In the rows, zero is written as 100.
Which row each row swaps with, under one turn or mirror
The rows were stretched afterwards, more along some directions than others.
viba: 123 112 89 87 98 110 140 94 80 101 109 91 96 81 119 128
rukeg: 107 104 106 138 95 110 84 99 92 101 125 108 93 111 95 104
diz: 125 114 91 109 103 99 134 89 86 97 126 102 97 109 114 134
vumir: 100 109 91 100 92 112 131 105 88 92 118 77 101 98 110 128
Nen: 112 123 94 115 97 100 110 99 86 95 123 75 95 89 109 123
vom: 111 107 99 149 84 102 87 99 91 97 119 96 95 111 92 101
zoki: 104 121 93 112 114 96 104 95 98 111 124 106 91 108 100 125
zof: 113 111 100 107 88 111 139 106 86 101 112 98 92 87 106 119
tunu: 107 102 86 116 103 97 88 93 112 101 121 94 97 115 97 100
turu: 89 117 103 136 90 92 86 91 94 105 117 106 99 114 109 127
Babol: 117 92 75 106 85 101 138 85 98 96 104 86 109 108 107 101
Nuga: 117 94 107 121 91 105 109 99 99 89 125 97 99 111 109 100
Vol: 104 119 100 125 104 96 98 103 84 97 119 102 88 119 103 125
zuviz: 101 99 84 114 79 101 126 93 89 100 112 79 129 87 110 129
dor: 112 101 70 100 92 107 130 83 99 105 99 92 105 98 108 102
vades: 107 105 105 99 93 100 141 96 94 98 111 101 92 101 115 125
letoz: 107 108 67 147 78 90 104 95 90 106 118 83 101 125 91 110
tono: 120 115 81 104 86 98 161 90 81 97 107 89 100 90 113 129
Tav: 93 119 72 128 96 91 115 83 86 111 117 76 109 102 106 129
mozi: 110 88 88 102 97 109 121 95 102 98 106 116 95 118 103 100
raf: 109 107 79 117 96 99 128 101 74 103 114 102 97 105 112 134
vafur: 113 91 75 130 89 92 122 91 94 105 114 110 113 117 97 116
subuk: 101 105 81 120 90 103 125 93 84 99 110 92 102 115 120 132
vego: 102 97 80 110 89 100 130 94 111 99 119 86 109 113 95 114
boz: 107 108 98 117 85 108 121 109 93 101 113 99 98 102 88 103
rupug: 109 93 79 139 81 96 131 100 98 102 120 99 104 129 98 120
Kune: 112 110 76 133 96 86 105 88 98 100 115 94 103 126 92 111
takol: 93 97 97 142 93 106 90 107 93 104 129 98 103 118 89 106
muber: 126 89 79 98 94 107 125 88 104 104 109 103 106 102 102 102
Zuz: 125 94 101 122 93 95 93 87 103 99 113 114 96 118 98 100
rekom: 100 94 75 109 88 99 129 108 95 110 120 88 105 109 98 126
vapin: 101 123 77 98 94 100 128 84 90 106 98 85 105 90 108 116
ven: 98 121 81 124 105 88 92 83 96 111 110 97 81 116 106 119
Tukoz: 107 113 95 109 82 107 132 111 79 100 104 94 102 86 108 117
doto: 126 96 73 105 106 108 114 86 94 96 119 103 101 125 109 108
sak: 107 105 73 110 85 92 132 91 100 109 99 97 110 100 101 108
zomim: 108 120 67 121 102 94 109 77 90 112 114 86 92 107 106 119
soli: 119 113 74 121 98 113 105 99 79 97 118 79 109 98 99 105
sen: 113 111 79 101 101 88 129 77 101 101 115 84 95 108 122 120
gebot: 123 117 83 104 101 89 115 79 85 104 106 93 87 104 116 125

zuviz pairs with -> rekom
vego pairs with -> vumir
Babol pairs with -> vades

